128 stands for zero in the data rows.
Here is a table of points, one per row:
< 79 113 116 133 167 191 105  59 166  97 112  91  87 102  45  75 170 158 109 163 103 119 157 154
  95 104 179 168 185 171 178 159>
<117 160 159 201 137 165 133 134 136 139 103 109 111 110 115 101 153 103 153  99 170 129 106 209
 170 125 156 111 147 111  42 133>
<159 145 103 130 135 130 106 172 108 118 123 144 157 135 143 117 170 174  77 159 165 143 168 106
 167 134 131 165 169 162  83 117>
<134  95 176  83 194  86 156 123 162  85 126 141 107 160 145  33 137 184  88 136  84 117  78  71
  64 112 112 144 136 165 135  81>
<104 115 114 130 157 101 111 111  96 156 111 122 130 131 139 109 116  65 116 134 127  98 108 123
  94 122 130 118 104 144 139 139>
<132  54 126 104  52 147  94 148 121 132 137 150 160 183 145 109 122  95 158 127 131 146 142  64
 124 131 184 121 128 113  86  85>
<102 146 149 119 145 123 119 149 135 139 124  97  86 152  76 153 106 149 117 145 166  99 130 106
  86 117 139 150 129  76 177  89>
<122 111 100 119 103 165 145 163 104 181 127 101 129 158 216  85 103  94 163 157 132 154 138 109
 143 153 172 131 139 124 140  85>
<136 115 160  97 141 110 114 134 113 143 143 155 126  74 108 131 136 168 122 212 161 118  99  83
 129 171 159  81 137 184  91 132>
<144 173 130 170 119 107 105 109 131 129 141 152 102 121 237 107 134 127 140 127 131 190 143 119
 142 122  79  77  85  50 154 187>
<102 208  89 163  95 150 168 127  77 136 107 120 116 135 154 113  78 122 172 100 105 156 118 164
 141 138 151 118 111 171 107 140>
<154 168 162 112 134  94 208 134 157 117  86 113 177 112 194  57 100 128 170 118 134 151 141 104
 107 116  85  93 103 171 102 144>
<129  49 122  98  92 127 115 140 171 182 129 140 139 193 144 125  83  85 174 187 113 125 169  83
 190 133 158 118 114 138 119 121>
< 72 142 125 142 150 131 136 153 109 135 145 146 132 112 116 108  94  87 166 132 126 114 116 158
 133 156 112 135 112 104 125 140>
<158 122 144 112 117 184 110  80 165  78  70 101 109 111  86 155 112  85 126 133 132  92 121 155
 179 141 126 107 121  92  67  70>
<146 131 150 141 142 130 146 186 102 160 152 127 122  98 132 123 144 147 100 208 152 141 126 134
 144 158 119 155 190 119  97 160>
<129 141 154 120  86 109  91 112 109 101 109 132 109 168 105 128  94 145  96 138 117  87 144 103
  57  90 134 165 139 136 146  82>
<144 160 120 127 128 116 133  92  85 163 181 115 146 130 131 154 184  86  93  82  75 111 158 152
 104 113  62 175 107 126 160 139>
<143 144 137 143 214 108 193 165  99 118  95 128 153 154 203  84 136 185 217 147 124 207 118 168
 129 136 119 108  98 129 123  86>
<116  85  85 164 118  81 148 101 106  68 130 106 178 126 116 145  80 101 145 126 120 122 108 110
 151 120 150 147 148 114 122 124>
<200 151 167 161 103 139  96 150 165 149  72 121 137 149 118 115 155  98 108 148 160  79   0 203
 208 111 136 152  82 116  58  86>
<104 128 155 105 125 151 113  81 119 160 118 153 112 160  76 148 113 138 121 145 125 137  75  91
 108  78 120 171 129 156 195 119>
<147 104 157 133 144 201 142  96 190 105  94 110 136 128 117 194 176 119 129 126 109 115  74 135
 161 145 209 103 125 144 129 123>
< 96  74 155  58 110 153  64 116 173 189 143 104 116 214 117 104  96 180 119 142 156 145 144  70
 111 116 154 156 150 108 144 106>
<114  93 104 116 114 113 105 192 161 194 114  83 178 158 195  91 130 104 160  86 133 136 137 119
 117 206 138  95 172 119 111 156>
<113 121  89 138  97 149 140 161 118 208 103 113 166 168 201 101 109 134 178 124 121 136 147 102
 133 139 141 151 188  73  93 134>
<128 117 102 127 141  78 177  94 119 131 200 111 144 107 101 161 153 147  86 118  96  91 162 131
 123  97 106  81  79 125 119  66>
<165  70 132 109  85 104 174 141 133  56 129 115 100 121 156  75 160 184 222 120 139 109 133 146
  95 143 116 106  81 111 135 132>
<118 150  63 154 128 143 189 184 119 138 123 117 106 102 135  92  89 103 125  92  94 135  89 149
 127 129 126 125 117 120 113 148>
<123 149 100 159 155 108 139 154 135 127 124 117 139 146 119 136  85 121 152  89 109 120 121 111
 177 121 132 128 129 139 110 184>
<127  99  79 108  75 136 149  99 127 113 129 121 118 121  91 164  91 120 172 123 141 127  94 129
 110 101 133 107 126 130 136 136>
<170 168 147 130 175 124 214 155 135 117 185 101 143 126  91 167 149 131 100  95 128 153 125 108
  89 102  63  96 148 148 134  84>
<165  86 124 141 136 119  96 141 128 111 148 140 120 122 117  89 148 180 123 142 159 108 116  97
 183 147 110 102 190 182 116 118>
<129  89  95 129  92 101 111 167 101 102 109 173 128 117  86 173  95 155 182 138  96  91 133 148
 143 135 130 139 113 127 149 114>
<130 160 119 167 125 120  99 152 134 142 145 176 187 126 142 130  99 100 135 106  93 188 106 176
 109 117 164  97 115 147 107 148>
<102 154 193  98  78  93  67  68 188 111 195  92 117  98 190 128 144 143  96 167 125 133 141  68
 142 105 103 179  94  86 247 156>
<154 158 112 152 129 104 137 151 104 188 106 155 127 116 131 118  93 110 141  76 128 108 132 122
 140 115 162 122 101 113 103 185>
<134 140  83 129 147  94 130 157 101 155  88 142 140 122 130 132 133  73 117 138 116 118  98 126
 119 111 144 117 106 116 163 136>
< 86 128  86 140 111 174 147 152 144 171 111 171 123 167 208 144 175 131  99 104 190 148 176 181
 175  90 112  90 156 186  93 142>
<174 150 159  25 169 146 151 150  51 139 138 107 158  58 147  94  97 194  94 177 163 140  89 136
 131 154 140 121 161 155  52 175>
< 86  96  80 139 108 112 158  97 131 143 114 128 123 129 112 179 118 128 142 128 157 109 117 109
 113 117 147 107  84 128 124 119>
<132 135 126 113 151 125 115 127  95 134 111 140 130 140 105 137 109 114 143  86 121 148 102 110
 133 108 106 133 167  75 151 132>
<110 168 109 119 100 108 106 169 192  89 162 128 109 109 189 109 153 121 133 128 126 164 147 105
 104 142  90 182  76 122 131 150>
<198 166 144 156 128 137 148 129 110 116 216 128 185 173 100 134 138 131 124 144 103  95 139 174
  63 120  80 129 132 159 149 163>
< 95 136 143  93 146 134  76 137 119  83 155 137 120 164  77 115 121 142  89  94 143  97  92 101
 117 102 164 125 115 113 171 113>
<126  92 137 131 119 112 144 136 128 116 120 118  98 148  79 163  96 138  60 150 182 120 124  95
  96 127 123 160  86  95 180 136>
< 92  79 188  68  64 144 101 171 140 162 116  74 149 169 111  94 105 147 109 122 155 128 166  72
 129 171 144 184 131 114 168 112>
<154 174 131 143 157 108 140 136  85 151 161 174 117 102 132 177 175 108 153  68 100 115 151 111
  94 126  61 106 120 163 112 120>
< 52 106 118 121  34 174 128 117 122 157 143 168 142 149 141  74 101 124 123 133 121 139 134  81
 159 204 135 108 131 106 122  66>
<196 149  84 133 107 108 150 102 127 140 208 136 134 102  70 150 140 151 109 128  91  77 156 130
 134 139  74 104  96 135 152  95>
<148 164 109  82 172 137 119 137  54 142  99 144 159 142 162 126 161 144 107 188 172 152 107 140
 107 201 109  97 147 149  27 196>
<151 136 135  85  94  27 250  81 209 135  98 255 145 167 106 109 143  87  84 108 202 154 159 206
 167 175 203 140 229  98 201  74>
<100 102 138 137 124 118 141 113 101 153 124 131 145 141  89 124 148 108 128  91 124 160  88 128
 122 133 143 170 100 132 132 183>
<152 161 212  76 168 116 111 124  73  87 164  96 107 113  85  98 141 182  86 255 200 111  71  25
 100 139 138 178 206 149 121 138>
<104  87 154 110 149  91  79  97 127 130 127 104 120 140  79 132  83 158 110 119 159 148 124 144
  95 125 111 159 114 149 167 112>
< 93 129 168 105  90  73 100 163 115 116 132 125  78 104 229 128 132 125  78 113  61 158 150 131
 151  94 101  92 121  90 146 191>
<100  89 103 180 122 120 151 102 125 108 139 126 124 143 103 155  78 110 123 107 156 134 126 103
 129 143 127 118 111 118 106 112>
<131 133  83 137 109 116 117 108 122 103 146 148  83 134 100 145 100 145 161  93 151 105  95 107
 134 129 179  91 117 121 116 105>
< 78 138 138  42 120  74  79 122 185  67 150  98  96 126 140 103 141 135 135 158 146 161 134 125
  96  58  74 148 127 105 143 108>
<153 167 124 124 191 142 183 146  84 153 210 159 157 101 137 164 144 121 159  82 105 136 155 167
 160 108  92 122  88 116 113 132>
<164 141 207 188 101 136  94 113 181 160  47 115 154 135 169 167 125 148 114 119 197  18   0 193
 190 120  89 178 125 142  69  56>
<201 175 112 125 175 128 222 178  72 154 126 134 100 155  71 146 171 101 177 129 113 194 118 171
  99 142  41  87 106 194  91 104>
<180 171  90 152 173 185 132 128 144 152  42 129 105  73 136 137 123 125 142  84 114 156 172 169
 135 134 177 114 138 137  85 171>
<100 116 110 180 156 183 142 104 157  83  98 150 121  45  87 135 146  90 146 153  91 100 222 136
  97 136 221  81 162 120 110 155>
< 87 138 148 149 120 188 139 148 164 105  64 132 183  80 117 162 157 113 127 121 125 111  95 169
 122 103 120  99 163 126  90 155>
<122  88 136 173 120 162 136  96 128  79  54 111 136  87  78 151 169 107 123 129  94 129 174 121
 142 117 177 113 149 127  99 128>
<130 108 132 145 148 102 167  51 109 104 218 122  99 168 116 204 134 117 127 134  70  91 154 138
 142 138  72 116 128 131 128 132>
<191 155 155 134 167  94 160 119 106 110 202 135 158 160  85 135 129 139 102  98 117 140 162 153
  97 131  94 140 106 160  98 124>
<121  70 173 103 132 148 105 130 142  86 156 129  98 106 120 143  63 138  60 119 103 118  83 135
  64 154 130 156 149 144 205 113>
< 84 211 114 127  74  91 108 137 157 120 151 115  87 125 225 143 169 143 139 114  54 143 144 113
 150 132 124 169  88 101 137 201>
<144 124 132 159 148 176 101 137 155 129  53 141 117  97 114 153 167 118 103 141 111 144 115 167
 126 121 135 184 122 130  74 105>
<105 144 122 133 141 125 117 157 106 135 102 144 154 151 114 128 119 158 116 139  89 124 120 140
 113  76 128  97 126  81 137 128>
These points spread out most along one direction. Where along it does each point below lie, from 0 to 99? The average is 50, and the first point in the table lies past the average. One standard deviation of the points above along it is 16.
<119 174  96  98 167 115 112 138 124 109 116 114 137 158 134 173  64 126 133 115 105 126 125 135
 157 128 142 148 145 135 142 112> 50
<147  82  74 132 129 201 136 153 139 157 144 158  90 137 223 105 168  83 100 119 183 107 180 177
 182 104  98 148 179 166 144 131> 39
<105 196 141 126 131  86 125 119  49 171 212 109 128  98 175 202 196  57 151  54 119 125 182 175
 149  91 130 123  97 128 141 115> 32
<105  57 144 119  89 110  89 147 185 216 137 145 136 119 124 127  60 114 200 138 109 152 123  89
 129 177 135 107 169 132 122 106> 58
< 86 106 149 110 158 137 112 115 136 101 154 120 113 153  96 142  81 167  83 132 169  92 124  96
 100 129 137 171  98 123 174 111> 79
<123 112  97 134  55  61  76  43 151 116 170 105  39  92 217 143 148 131 148 139  93 184 136 123
 133 125 136 149  98  90 154 148> 61
<134 122  93 141 206 210  84  76 169  90  98 116 154  63  63  81 142 136  88 157 121 135 233 102
  67  91 183 136 158 121 199 159> 66
<128  94 139 165 114 153 112 105 128  96  57 102 139  73  61 118 157 132 122 132 107 129 148 157
 198 145 137  74 133 135 158 120> 47
<151 116 153 126 166 117 143 137 137  92 115 177 127 100 193  73 142 154 181 115 136 149 139  99
 126 134  67 142  87  92 125 153> 44
<138 116  68 160 103 113 107 117 118 101 124 122 164 128 107 157 126 127 132 109 141 137  87 115
 108 169 137  79 112 107 166  95> 51
<128 139 175 143 162 157  68 109 162  88  68  92  84 155  46  95 132  92 106 145 134  90 173 126
 125 122 154 122 133 155 156 145> 65
